One vector is turned by the same rotation once a step. Each row is the vector after some number of steps, and that number follows the row.
The counts run from 0 to 736.
[ 19  14   1   1  15 -27  16  -7  -9 -15   5   5 -33  17  17  15  19 -18
  11 -23 -14   8 -22  -5 -14  13   2  11 -24   3  22  -1] => 281
[ 27  -6  -6   4  14  27   0   5  27 -19 -13   7  11 -15 -11  10  -2   0
  -8  26  21   5   3 -20  -1  31  -1 -18  10  23  11 -13] => 131
[ 11 -15  -3   4  19  13  -8  30 -15   8  -9   4   0   9  10  20 -36 -16
  -3  16   6  -9  22 -12   8  -9 -25 -22  -3  -5 -12 -20] => 295
[ -7  -2  -4 -18 -13   3  18 -12  40  -7  -5 -15   4  -1   0  -9   1 -18
  -4 -30  -5   7 -10  -1  12 -33  15   4  12   9  -1  23] => 262
[ -9  -4 -21  16 -14 -18   3 -18  15   9   8  -9  -5  12 -12 -18  15   6
   0 -25 -12 -17 -29  18 -18  -9 -15 -26  -7  -5   7  29] => 621
[  7   5   5  -3  20   0  17   0  16  -6   5  -8  12  16   0  30   1 -20
   0 -15  20  19 -21 -16 -15  -7 -18  -7 -11   0  12  26] => 193
[  9 -21  -6   1 -18   9 -19 -15  -4 -18 -24 -27 -31  -9   7  -6 -17 -12
  15  18 -29 -12  -2   3  15   1  -6 -16  -3 -14   0   2] => 137
[-23  -2  16 -14 -11  -7   3 -28   1  15  -7 -14  -6  12   9  12 -10  -5
  10 -25 -14  12 -18   3  12 -30  -8 -14 -14 -16 -12   8] => 710
[ -7  -6   9 -10 -12 -19 -11 -44 -14 -22 -19 -13  -6  32   7   2 -15  -3
  14 -23  -6   1  -1 -19  15   3  -4   9 -21 -23   4  -5] => 505
[ -9   3   7 -17   9   4   0  23  -3  15  -3   2  10  10 -19  17 -22   7
   3  28  -8  -2 -15   2   5   0 -17 -48   9 -13  -8 -12] => 637
[  4   1   1   9 -18   2  23  -9  23  17  16 -27  17   7 -14 -19  -5   3
  28  26 -14  -2  15  -5  19  17  -3 -29  -2  -1  -1  -1] => 706
[  8  11  -6 -10  12 -14  10  24 -38  -2   9   8  -5   9  -3  16 -13   3
  -7  31   4  13  26   1   9  -5  18  16 -12   2 -13 -14] => 3
[-12 -18   8  12   6  -8   7  14  -7 -23 -21  -2 -11  16  -6  24 -22  -5
   0  30 -25  -8 -24 -13 -10   8   2 -22  17  -7  10 -16] => 205
[ 28  13 -19  -9   2  -9  14   8  -9   1  25 -13   0  15   3 -16 -13 -10
  11   9  -7  -4  50  -2   6  13   5  12 -18  -2   7 -18] => 298
[-10  11  -1  21 -23 -14  -3 -22 -22  15  16  -5  24   0 -15 -14   6  35
   8   2  19  -4   8   6  18  16  -5  -3 -20 -11  -3   3] => 618
[ -3  20 -17  32 -10  -5  15 -15  -3   9   7   3  -3  -8  -1 -24   3  48
   9 -12  19   9  13   6  -4  -1  16  11 -17  -2 -10   0] => 236
[-22  31   4   4 -14  -6  21   2 -19  17  12  -3  29   2 -12  12 -12  21
  14  -5   9   0  20  -8  12  -4   8 -28  -7 -15  -2 -12] => 413
[-13 -24  -1 -20  -7  16  -6   9  24  16   6   3   6  -6   0 -23  27 -21
   8   8 -36   5 -19  26   6   1   0  -1  13   2   5 -18] => 405
[  0   4   5 -17 -22  15  -3 -11  -2  -1  -8 -19   5 -12 -10   3 -13   1
  40  27 -24   2 -24  -4  25  10  -5  -2  -2 -18  -9   6] => 569
[  5  19  -2   4 -10 -15  25 -19  21  -6  22   6   5  -9   5 -19   1  13
   9 -27   2 -18  13   9  -2   9   8  16 -17  28   3 -28] => 668
[  3  10  -4  -9 -23   8   8 -11  -8   1   6  23  24 -27  -3 -10  -3  12
   0   0  30 -16  10 -10  -7   0  15  35  15  -2 -19   0] => 83
[ -4  -3  -1  -5  -3  -4 -17 -19  -5 -25 -10  -8   1  12  -3  -2 -13  16
   7 -22   4  -4 -11  -9  50  -1  10  -3 -19  19 -18 -14] => 733
[-11  -1  15 -18  -1 -26 -16 -17 -29  -3  12  -2 -10  26  11  12 -12 -19
  -6  -9 -16  -4  -9  13   6  -5 -22  10 -26   0   2 -17] => 368
[  5   2 -10  19  17 -21  -7  21 -21  -8   4 -11 -35  13  11  13   7  -6
  -1  -9 -25   5   8  18  -5  -2  -8 -17 -30  -6  24  -9] => 662
[  6  22 -26 -15   3   5   4  -4   7  -7 -13  -9 -15  -9  -2 -15  21  15
  17 -51  -4  17  -9   5  17 -12  29  -1 -12  -7   0  -4] => 645
[  7  18  -5 -26   5  10 -13 -12  -2   0 -16  17  -4 -12   2  -1  18   9
  16 -54   2  16 -14   3  19  -5  13   7 -15 -11  -4  -5] => 646
[ 32  -1 -16  -9  11 -18   0  25 -29 -16  18  -6  -6  11 -22  15   5 -16
   6  25 -17 -10  -3   3   5  23  -3 -11 -11  -3  18  -6] => 434
[  7  29 -10  -2 -16   8  22  -3  -6  -5  13  22  -2 -18   5 -16  -3   9
   0   5  29 -13   5  -8 -11   1  23  24  16  16 -14   2] => 82
[  7  24 -15 -24  -9  -2 -22 -15   0 -23   9  -6 -12   0  -6 -11   8  -2
   0 -17  -8 -17 -36   9  23  12   1   0 -20  27   7  -2] => 735
[  7  10 -15  -4  -2  -4  16 -13  25 -17 -15 -37  -7  17 -17  -3 -14   6
   8 -13   5  20   5 -23  15 -12  23 -10 -10 -10  -5  15] => 643
[-10 -25 -11 -12  -9  14 -23  14 -26   1  -8 -17   3  -2 -18  11 -17  -8
   6  30  -9   2 -10  14  12 -14 -14  20  -9 -10 -30 -11] => 227
[ 10 -15 -15  25   5  -4  35  23  -5   4   0  10  -1  -9  14   3  -7 -11
  -6  14  -4   6  31  -4 -31 -10  10  23  12 -20  12  -6] => 156
[ 22 -12 -12  31  -3   2  25   1  25  -1  10  -7  -2  -1  18  -7  12 -15
 -14 -14  12  -2   0  -8   2 -20   4 -17  13  16  11  40] => 399
[  4  -3  -1  17 -12   8  10  -1 -11 -12   0  14  26 -17   9   5 -13   0
 -27  -9  30 -12  18   2  -3 -24   4  20  16 -12   3  29] => 311
[-19   4  -8  -6 -24 -21   4 -27 -12   9  -3  -9   5  -7 -13   2  23  -7
 -22 -33  24   4  16  -8   1 -21  31  -8  -1  -2  -7  12] => 555
[ -3 -33  -1   3  -9  -9 -25 -13 -19 -10 -12 -20  19   0 -24  14  -8 -11
   5   2 -16 -16   1   8   8   7 -24   0 -23 -24   6  -9] => 659
[ 19   0  11 -17  26  -6  -2   9 -25   3 -17  26   9  -4   3  18 -14  -1
  17   1 -25 -15   8  -4  -3  13 -12 -17  10 -40  18 -10] => 726
[ -2  -2  26  34   0 -23  22 -20 -17  13  10   9  -7  15  20  -1   2  26
  -3  22   0  20  22   4   8  16   4  -4  -6  -2  -1   3] => 322
[ -6  23 -17 -16 -25   1   3 -12  11  -1   3 -34  -1  22 -14 -12  -8 -14
  15 -27  -1  -1 -17  -8  -3  -7  -8 -20 -10 -17  10  25] => 416
[  2   5  -9   4   1   6  -1   4 -22  -9   7  -7  13  12  12 -20 -13  -6
 -23  10   7   8  53   4  -6  -6   1  20   5 -23  17  -5] => 680
[ 22 -14 -18  16   8   2  27  24  14   7  13   3  -7 -10   5   3  -6 -20
  -2  23  -8  -6  12  -2 -45  -4  -3  15  13  -9  15   0] => 155
